128 stands for zero in the data rows.
Here are some points:
[123 149 168 174 132 105 111 108 144 131 141 107 117 107 102 125  99 123
 153 155 163 144 144 145]
[147 118 112 206 110 149 130 140 161 141 192 119 171 139 202 111 112 136
 157 217 155 116 100 147]
[141 175 135 151 238 177 237 165 255 191 152 229 255 193 237 209 249 187
 255 144 163 229 241 143]
[161 133 112 150 135 156 124  95 139 145 182 144 130 146 144 118 131 102
 127 176 153 152 131  94]
[124 107 117 110  93 122 160 123 161 150 107 128 170 127 155 166 106 161
 141 133 136 112 118 103]
[132 124 146 134  85 110 171 177 121 116 106 101 117 111 124 197  94 176
 118 138 167 111 104 129]
[113  95  89  88  90 126 117 119  95  98  98 114 107 109  98  99 111 124
  92  89  96  90 103 118]
[120 102  94 163  79 115 120  85 118 129 151 101 113  98 122 117  92 110
 125 130 109 101  94  89]
[119  92  75 107  94 101  97  93 102  82 129  84  97  89  88  78 108  95
  98  81  82  81  95 101]
[122 133 131 153 121 126 136 141 164 119 152 117 168 115 173 140 113 123
 178 113 102 118 100 119]
[116  94  85  88  92 129 102  89  82  98  74  69 101 116 109  99  82  84
  86 100 106  78  98  87]
[122 100  68 154  81 104  89  85 108 105 145  91 106  97  93 102  78  97
  99 155 102  93  92  75]
[124  89  70  63  97 122  69  79  83  80  81  89  77  95  80  83 102  73
  86  76  78  81  93  86]
[116 118 120 129 113 127 188 182 200 202 136 115 193 196 189 231  98 195
 118 131 186 124 121 130]
[122 121 101 156 154 121 188  88 108 199 117 168 106 115 105 190 166 110
 100 159 225 175 107  84]
[134 163 152  97 146 134 104 129 120 103  99 144 122 121 128 109 143 117
 118  98  99 135 142 140]
[133 164 159 144 129 116 133 130 141 136 188 145 129 116  97 122 117 125
 152 148 147 164 140 147]
[115 125 124 101  89 112 101  90  96  94 116 115 104  97  95  84  96  91
  92 120  95 132  87 111]
[116 128 124  96 103  94 179 155 133 157 136 100 127  97 109 132 101 174
 134 116 107 100 123 149]
[144 150 150 201 110 149 162 144 134 191 201 130 155 159 142 188 116 133
 116 163 187 141 137 160]
[109 122 112 255 199 106 255 198 153 232 255 182 129  98 127 255 187 244
 151 255 179 154 138 179]
[124 210 227 187 142 106 182 241 205 211 189 163 192 138 192 212 141 179
 162 224 243 177 131 211]
[125 167 173 102 108 163 138 148 136 145 132 144 155 148 147 118  89 141
 141 126 109 151 119 150]
[123 106 102 100 126  99  84  80  99  79  99 121  88  96  80  89 129  74
 112  98  86 107 119  75]
[144 179 179 212 255 144 155 163 143 182 173 245 146 171 157 174 255 143
 190 204 226 160 255 166]
[132 127 115 145 143 127 159 107 160 165 168 152 152 146 143 160 146 121
 133 162 175 132 159 122]
[137 129 135 171 148 116 150 191 152 159 116 153 128 145 127 165 150 161
 128 209 224 152 130 165]
[124 150 163 118 144 125 158 156 139 203 145 121 144 140 147 174 144 183
 149 123 155 151 124 182]
[130 112 106 107  99 126 114 122 121 107 115 100 116 124 101  99 112 118
 123 115 106 100 119 117]
[121  99 108  69  75 101  88  94  89  82  81  96  96 107  91  84  91  94
  83  78  87  98  90  96]
[230 160 129 110 187 255 138 146 190 138 125 206 213 255 255 165 232 155
 166  91 122 176 186 132]
[148 148 145 106 128 128  66  86 112  93  89 182 102 120 141  84 133  67
 111 105  82 147 122  89]
[120  84  83 140  98 118  97  77  92  99 147  85 104 103 105  83  97  96
 110 130  84 110  96  97]
[118 141 147  96 126 108  89 124 109  78 102 146  82  93  90  89 132 124
 107  96  80 128 124 134]
[136 130 115 138 126 133 124 111 156 126 138 144 159 169 196 124 153 133
 130 159 112 119 135 125]
[121  93  81 100  95 101 104  96  90  84  89 104  83  92  88  91 106  95
  83  97  90 100  94 114]
[130 116 125 113 159 122 153 132 110 145 104 146 107 122 101 147 130 145
 122 127 133 109 157 112]
[118 107 104 118 117 115 119  96  95 116 120 116  91 108  93 117 125 128
 101 119 100  99 130  94]
[141 164 152 145 116 136 139 100 137 147 153 133 139 133 112 140 121 129
 127 139 108 171 142 145]
[108  87  91  86  87  97 103 105  81  84  86  86  91  88  72  98  90  93
  85  79  96  84  93  76]
[118 137 132  77 111  99  83 110 110 116 112 109 111 104 118 116 105  84
  94  84 118 136  96 120]
[122 110 120 129  98  96 114 120 137 145 103  97 123 113 118 138  86 129
 122 118 132 102 121 115]
[226 221 207 163 176 255 168 179 181 155 172 229 214 255 255 142 172 185
 181 144 166 196 162 191]
[145 107  89 109 119 143  99  88  93  96 115 125  98 131 117 109 117  97
  98 113  93 111  99  79]
[132 143 142 122 104 126 194 190  86 126 113 117 101 115 117 121 116 187
 103 114 139 134 101 192]
Then 24 other points, each followed by its number:
[132 111 123  99 156 145 108 140 133  99 102 120 129 136 129  97 140 136
 144  99  98 121 145 113] 0
[139 165 197 143 151 146 154 203 181 175 197 151 179 197 203 113 152 187
 144 184 150 158 131 215] 1
[115 101  87 111 107 106  83 100 121  76 130  93 106  99 112  82  96  96
 126  93  83  85 108 101] 2
[120 115 104 113 123 125 136  94  92 185 124  94 103 113 126 164 113 141
 132 124 162 100 118 115] 3
[115  97  92  77 105  99  88 107  94  85  72 123  81  99  78  86 128 107
  85  88  76 106 128  92] 4
[117 112 108 121  93  98 150 138 129 121  98  95 111 105  93 152  90 160
  99 131 116 111 106 110] 5
[130 107 115 154  99 121 132 113 171 168 143 102 185 117 158 143 110 131
 162 178 169 107 113 113] 6
[115 129 105 102 105 119 118 109 121 111  84 106 134 136 139 136 115 105
 107 103 122 118  97 109] 7
[121  87  82  79  99 122 112  91  92 101  71  97  87  97 100  85 101 103
 104  77  87  89  89  96] 8
[114 138 170 240 255 147 164 176 196 137 255 219 194 180 193 154 255 186
 209 193 129 231 192 177] 9
[131 160 219 146 130 134 162 184 130 194 161 140 136 141 142 191 115 193
 113 150 163 125 122 192] 10
[146 116 162 165 178 164  93 146 229 144 193  84 195 162 218 118 115 136
 255 173 153  95 181 152] 11
[155 218 213 154 236 147 211 180 115 203 129 205 111 138 141 155 228 156
 229 185 212 205 240 175] 12
[125 115 115 112 146 126  94 121 117  92 125 120 109 114 111  96 142 106
 141 112  97 111 136 125] 13
[124 255 255 154 162 147 237 197 249 232 158 255 255 184 237 255 206 202
 235 120 234 255 171 224] 14
[141 138 129 137 152 157 129 134 109 109 146 165 135 147 146 130 173 141
 127 140 133 167 130 130] 15
[134 120 168 137 105 119 115 135 110  98 134 107 110 134 122 104  98 139
  79 141  95 131  98 142] 16
[125  85  98  85  75 123 110 107  84  92  89  89 102 100  91 100  80 104
  90 100  85  83  89  99] 17
[116  81  77  79  76 102  93  88  86 100  79  77  79  90  79 100  93  79
  80  84  96  77  76  75] 18
[112 130 118 103 112 153 109 108 113 117  92 110 150 142 146 119 100 111
 110 105 104 127 108 116] 19
[116 231 228 177 214 128 149 157 200 128 117 152 136 144 137 131 137 126
 178 166 163 211 195 212] 20
[124 100 172 160  77 117 112 175  97  79 139  76 109 117  96  88  91 168
  76 167 103 102  90 184] 21
[128  92  99 113  86 126  85 108 131  81 115 109 133 132 157  90 105  93
 114 108  88 105  84  97] 22
[157 100 112 118 121 156 135 127 102 137 123 110 108 152 136 139 128 144
 116 121 116 102 143 128] 23
Which two of these numbered points are nearest to each point below by angle, seen from the average point of the first points? Their numbers follow each, nearest first.
[158 122 120 104 177 174  78  77 193  78  94 142 159 185 217  91 134  68
 169  88  85 124 166  91] > 0 19
[135 237 233 187 255 146 192 189 171 193 178 254 169 189 174 170 255 156
 255 195 173 177 255 193] > 12 9
[110 120  91 160 130  97 161 131 118 126 154 133 108  99  99 137 129 150
 115 160 120 140 109 120] > 5 21
[119 115 115 137 128 112 103 108 141 134 129 100 135 103 101  97  97  97
 139 146 131 112 145 111] > 2 13
[143 137 128 162 171 150 122 136 111 154 162 129 124 133 125 136 175 122
 150 145 148 113 191 131] > 12 9
[128  92  97  78  84 120 130 115  88  89  85  88  88  97  81  94  82 110
  82  88  90  95  96 111] > 17 8
[150 136 103 124 101 148 141 120 118 130 111 121 110 132 128 150 118 113
 109 119 141 132 104 108] > 7 18
[142 136 121 122 154 138 110 107 124 115 115 179 114 136 143 113 188 117
 130 124 116 185 143 117] > 15 9
[122 140 125 115  99 185 108  86 130 119 114 112 189 181 174  95 108 103
 117 121 114 131 118 138] > 19 22
[120 140 144 220  99 118 181 148 102 176 186 100 121 120 119 193 101 176
  97 178 180 123 100 156] > 10 21
[122 138 147 193 188 192 163 137 209 158 208 188 255 209 217 175 186 146
 204 142 158 184 189 131] > 9 14
[138 149 172 199 198 164 138 169 154 132 183 155 152 158 155 133 164 147
 171 207 158 120 209 171] > 9 12
[169 117 124 126  96 168 150 140 116 130 107  90 123 165 166 154  85 140
 121 135 151 111 117 119] > 23 19
[152 207 185 114 120 157 203 172 170 213 111 169 170 167 189 201 134 193
 160 133 166 184 132 164] > 14 10
[131 105 133 112 128 135 134 133 113 175 112 121 113 111 121 151 112 144
 120 133 156 110 129 126] > 3 23
[129 114 125  90 124 130 132 141 134 132 126 105 133 134 126 120 122 142
 135 118 106 102 140 126] > 0 23
[141 174 159 218 137 212 218 232 238 176 255 156 255 253 255 152 142 204
 200 187 171 138 218 232] > 1 14
[157 103 111 149 131 196 162 115 116 138 119 124 152 202 181 137 123 118
 110 144 158 131 107 117] > 23 15
[117 121 111 105 138 129  76  86 118  96 109 142 125 125 119  92 161  76
 122 100 105 127 158 115] > 13 4
[107 107  86 116 134 122 112 101 141  99 144 113 116 115  96  95 102  93
 137 119  91  98 150  96] > 2 13
[119 103  94  76  86 150  91  89  81 108  88  87 129 150 123 103  94  83
  84  80 109 101  91  87] > 7 17
[136 173 162 127 128 161 133 144  99 124 155 159 128 151 132 126 179 134
 133 132 125 177 141 168] > 15 12
[129 155 134 167 108 128 124 107 102 109 127 141  94 119 102 115 116 118
 101 161 146 153 115  99] > 16 21
[141 147 172 112 110 134 183 171 114 143  84 123 116 131 131 187 101 165
 121 138 179 139 127 141] > 10 14
[127  83  75 108 110 111 102  99  79  90  81 106  85  93  73  92 106 104
  79 126 116  96  75  92] > 18 17
[117 118 138 132 113 132  99 134 111  99 127 116 110 115 106 107 108 130
 101 109 113 124 109 127] > 16 17
[130 137 117 122 172 149 121  99  94 172 123 182 117 128 133 176 165  98
  95 126 161 194 103 106] > 15 12
[131 142 151 190 135 135 140 181 143 166 174 132 157 146 150 150 141 176
 132 208 180 134 126 175] > 1 10
[135 162 160 140 128 128 104 142 147 121 124 151 138 109 133  84 145 122
 149 155 150 165 128 156] > 20 12
[134 110  96  93  94 111  83  82  97  67  82 115  95 104 113  71  89  84
  92  82  81 140  74  96] > 8 18
[111 134 161 141 158 100  92 111 130 125 155 135  97  99  93  97 139 116
 139 117 118 136 149 113] > 13 2
[127 105  96 170 132 113 104 126 123  98 159 105 103 130 113 104 103 123
 110 146 100  97 115 112] > 2 22
[128 105 100  98 111 105 151 162  88 120  90 120  85  97  85 142 127 152
  94 112 122  90 129 126] > 5 4
[124 145 156 184 141 124 190 223 159 255 163 128 126 111 101 255 121 207
 163 185 255 120 153 194] > 10 14
[150 105  98 148 124 154 112 103 104 134 162 118 115 155 145 136 128 116
  95 130 106 128  99  99] > 23 22
[127 153 156 158 154 118 114  84 179 202 138 156 139 118 121 177 113 112
 188 176 205 136 177 103] > 12 6
[130 115 108 159 101 128 164 117 141 179 182 114 137 131 143 166 108 119
 127 133 164 121 123 119] > 6 3
[139 153 153 124 169 158 131 149 132 122 139 181 168 166 161 140 192 153
 158 113 110 179 157 127] > 15 9
[131  91  88  77  93 124 151  97 132 154  85  94 139 109 139 135  90 155
 124  88  91  93  91  88] > 8 17
[125 107 104 101 136 135 103 111  95  96 109  92 101 120 117 102 132 109
 121 112  94 106 112 120] > 8 13
[129 193 147 109 142 181 214 173 155 199  91 147 209 175 172 214 172 191
 175 110 156 190 153 167] > 14 12
[110 106 194 105  87 113  90 166 120  90 131  84 126 120  95  54  80 176
  97 118  78 117 117 217] > 21 16
[146 104 103 182 122 145 144 120 194 145 164 101 183 161 184 139 108 124
 163 203 166 108 132 116] > 6 11
[122  99 118 127 107 102 137 124 124 190 123  95 110 103 105 170  96 118
 122 146 194  99 114 123] > 3 5
[135 119 110 170 148 130 134 104 185 132 157  91 177 148 157 117 143 118
 213 141 127 113 202 112] > 11 6
[126  96  98  91  76 120  95 121  96  79  97  89 100 115 118  79  79 109
  86  88  83  94  91 119] > 17 8
[136 134 127  97 141 146  96 119 160  92  84 158 161 153 138 102 163 122
 147 119 113 170 151 124] > 0 15
[119 163 101 240 153 109 238 178 122 165 218 193 116 102 115 186 191 205
 132 221 164 176 123 137] > 9 12
[147 132 170 115 159 154 112 140 141 101 125 137 154 161 163 122 144 145
 158 109  87 147 142 144] > 0 15
[148 133 124 119  95 143  91 109 170  94 142 132 180 144 194  98 106 108
 162  95 103 125 102 107] > 22 19
[116  98  86 128 105 113 207 113 122 188 121 115 109 107 101 200 108 102
 126 140 201  95 106  99] > 3 5
[126 106 113 130 101 118 120 126 174 141 122 106 166 157 149 113 109 128
 133 120 119  94 130 125] > 6 22
[111 118 130 110 151 169  91 140 210 100 123 136 240 163 189  93 129 128
 207 122 113 107 196 111] > 11 0
[125 102 103 164 123 122 145  89 108 143 135  96 123 113 130 145 114 144
 140 139 123 112 133  95] > 3 5
[114 125 134  90 117 104 117 109  90 145  94  95  83 104  95 134  98 135
 126 101 117 117 124 143] > 8 18
[128 153 168 118 111 142  84 141  98 125 116 111 125 122 123 107 106 115
 110 117 137 127 112 170] > 16 21
[130 145 164 148 124 152 126 127 158 142 198 120 162 157 181 135  98 123
 176 126 139 127 137 138] > 11 1
[131  92 101 144 134 118 174 192 115  82 117 109  98 111  99 100 120 187
 127 128 124  88 140 167] > 21 5
[116  91  76  90 149 107  97  92  88  89  93 139  81 101  85  92 152  98
  99  85  95  91 158  96] > 4 13
[123  95 116  92 131 128 153 141 149 127 105  90 161 111 139 151 145 132
 216 106 122  95 164 117] > 0 11
